Rotation paths and how fast each direction turns (degrees per step):
Each turn is a multiple of 5 degrees from 10 to 175, or 0.
Each row of a path follows its step; steps can be skipped.
path 1
step 0: [ 43  -5 -22  19  38 -17  -2 -16 -36   0 -35 -20   4 -13  21  -9 -20 -11
  25  -6  -5   7 -14  34 -27  13   5 -10 -13  -9   3 -38 -16  -5 -29 -15]
step 2: [ -1  13  35  50  14 -18  26   2  -2 -37 -19  -3  31 -17 -27  -7  -1 -20
  24  43  -9   0  -2  -5   8 -10  -6  -4  -4 -16  22  -8   7  37  11 -25]
step 3: [-12  -7 -17  42  35 -16  -1 -20  -6 -17 -15   4  -4 -16 -18  45  -6  -3
  32  14  33  -9  37  -2 -14  18  -8   9 -25  -5  -4   1  21 -39 -10 -28]
step 4: [-20  27  -5  17 -38 -53 -22 -15  -1 -19 -14  22   1  -4  13  21 -11 -17
  29 -11 -13  18   5 -18  -2  28  29 -12 -17  22 -12   8   9   2  42 -18]
step 5: [ -5 -15  26  32 -24  16  -3  14   9 -63  10  -4 -16  -1 -14  10 -14   1
  41 -25 -41  18  -1  11 -14  -4  12  -6 -30  -1 -11  -7  14  10 -24 -12]
step 6: [  8  16   8 -30 -23 -13 -14 -25   0 -17  11  17  -9 -21 -14  35 -25  20
   1 -12  25  22  23  10  -6 -21 -11 -25 -36 -19  13 -40   5 -11 -25 -31]
step 7: [-12   7   3   6 -32 -13 -33  -5 -36 -43  27  20  -1  -4  22  23 -20 -17
   7  15  18  26  -3   6  10 -16   3  -1  53   4  -1   3 -27  17 -15 -27]
step 8: [-13  23  -4   9  21  37  -1  21  -3 -32  33  37  -3  12 -21  -6 -24 -33
  27 -37   3   8  28  -2   3  -6 -18  -2  18 -49   6   3  -3   5  11  -7]
Directions:
[  0  -4  -6  -7   6  -4  -5 -10 -10   2  -9   2  11   5   4  13   0   8
   2   0   6  -3  -6  12  -2  -8  -5   3   4  10   3  -2   1 -12   1  -8]	110
[ -6 -12  -1   1  -1  -2   1  -6  14   3  -6   1  -1  -1   8   5  12   7
   5 -14  -8  10   1  -7   0  13  -8   5  -1   4  -4  -7   4   2   4  -1]	60
[  0  -4   3  -1   5   3   4   2  10   2   5  -4  10  -3  13  -2  -1  -1
   2   3  11   9   0   5   5  -6   1 -17  12  -7  -2 -11  -6   4  -7  -6]	60
[  9  -5  -2  -3   5  -7  -4   0   9   3   1   9  -7  -6  -4  -5   2   0
 -13  -8  13  -1  15  11  -8   2  -2  -5  -8  -2  -7   4   0  -5   4  -4]	135
path 2
step 1: [ -6 -52 -18  -6 -30   2  22 -31 -21  -1  30  -7  25 -24  19   4 -10   8
  22  -8  -4 -32   4  25  13  36  -8 -17  11 -16  11  13   8  25  -4  -2]
step 3: [ 22  14  -3 -14 -26   3  -5  -1   8 -12  12  20 -19  24 -16   7 -26 -57
 -16 -29 -18  28  -9 -17  -7  22   1 -39   0  16  15  -9  -7  19  21   6]
step 5: [-21   9  20 -22  -7  37   5 -10  20  -1  36  26 -19 -12  34 -18  22  24
 -16   9  -4  16  15   2  17 -43  -5 -27  15  18 -30   8  15 -10   0 -14]
step 7: [ 44 -19 -14  -5  16  -3  -5   4 -32  14 -20   1  -6  -1   3   7  46   7
  -3   3  14   1  23  -7  14  31 -19 -33  38 -40  -3   4  10 -13 -11  20]
step 8: [-45  26 -16  -6  18  48  -6  -5  -7   6  26   0 -19 -17  13   4  10  -3
   5 -30 -18 -27 -18  31 -39 -35  16 -17   5  -7 -12  -2 -10   5 -17   7]
step 10: [ 27 -30  21 -10   6 -10 -27  11 -31  24   1  17 -24 -41  12 -14  25 -22
  20   5   9  -6 -13  13   8  50  12 -12 -11  14  -3  29 -20 -11  -1 -12]
step 11: [ -6  -7 -20  -4  36  31  25 -39  19  15  10  -3   2  10 -29  17  11  -2
  -9   0 -15  -1 -24 -33  -3 -27  27 -15   5  -3 -16  14   6  33 -34 -30]
step 12: [ 14  11 -17 -24 -78 -12  15   4  13   7  18  -6  12  -6  -8  -5 -37  29
  10 -32   0  -5   2 -11  -6   6  -7 -12   4   3  -3  26 -10 -26   2  21]
Directions:
[ -3   4   3  -3  17   8 -10   4  -9  -7   3 -13   0  -2   5   8   6   6
 -10   0   7   0   6   3  -7   1  -4   1   7  -2   1  -6  -7 -11   3   7]	35
[ -3   1 -12   7   8  -6  -8  -2   8  -8   2  -3   7   2  -6  -4   1  -8
  -2   2   1  -8   1   3   1   0   9  13  -5 -11 -17   1  -8   1  -2  -6]	160
[ -4  -4   1  -4 -11   4  -4  14   0   1   5  -4   5   4   5  -7   4  -8
   2  -3  -9   2  -8  -2  11   4  -5 -12   3  -2 -14  -4  -5 -13   6  -2]	155
[  0  -3  -1   2  -2  13  -5  -1   1 -18   3  -1  -8   3   3  -5   5  -3
   0   6 -20   5  -4   2  -5   2  10   1   0   2  13   0  -3   5  -4  -4]	140
[  1  -9  10  -4  -3   6  -7 -16   0 -12   0   6   5   7  -6   3  -5  -7
  -9   2   7   4   3   2   8  -3  -7  -7   6 -11  -4  -1   8   4  -2  -2]	175
[-13   1   3 -13   5  -7   3   1  -8   5  -7  -1   5  -6   5  -3   7  -6
  -5   6  -9   0   1 -10  -7  11  -4  -1  -1 -13   0   6   3  13   1  -1]	110
[ -6   0   6  -7  13  -7   6   5   8 -11   7  11   2 -11   1  -4  -4   4
   2   0   2 -10   1  -1  14   7   2  -1  -1   2  10  -7   2  -6   1  -7]	90
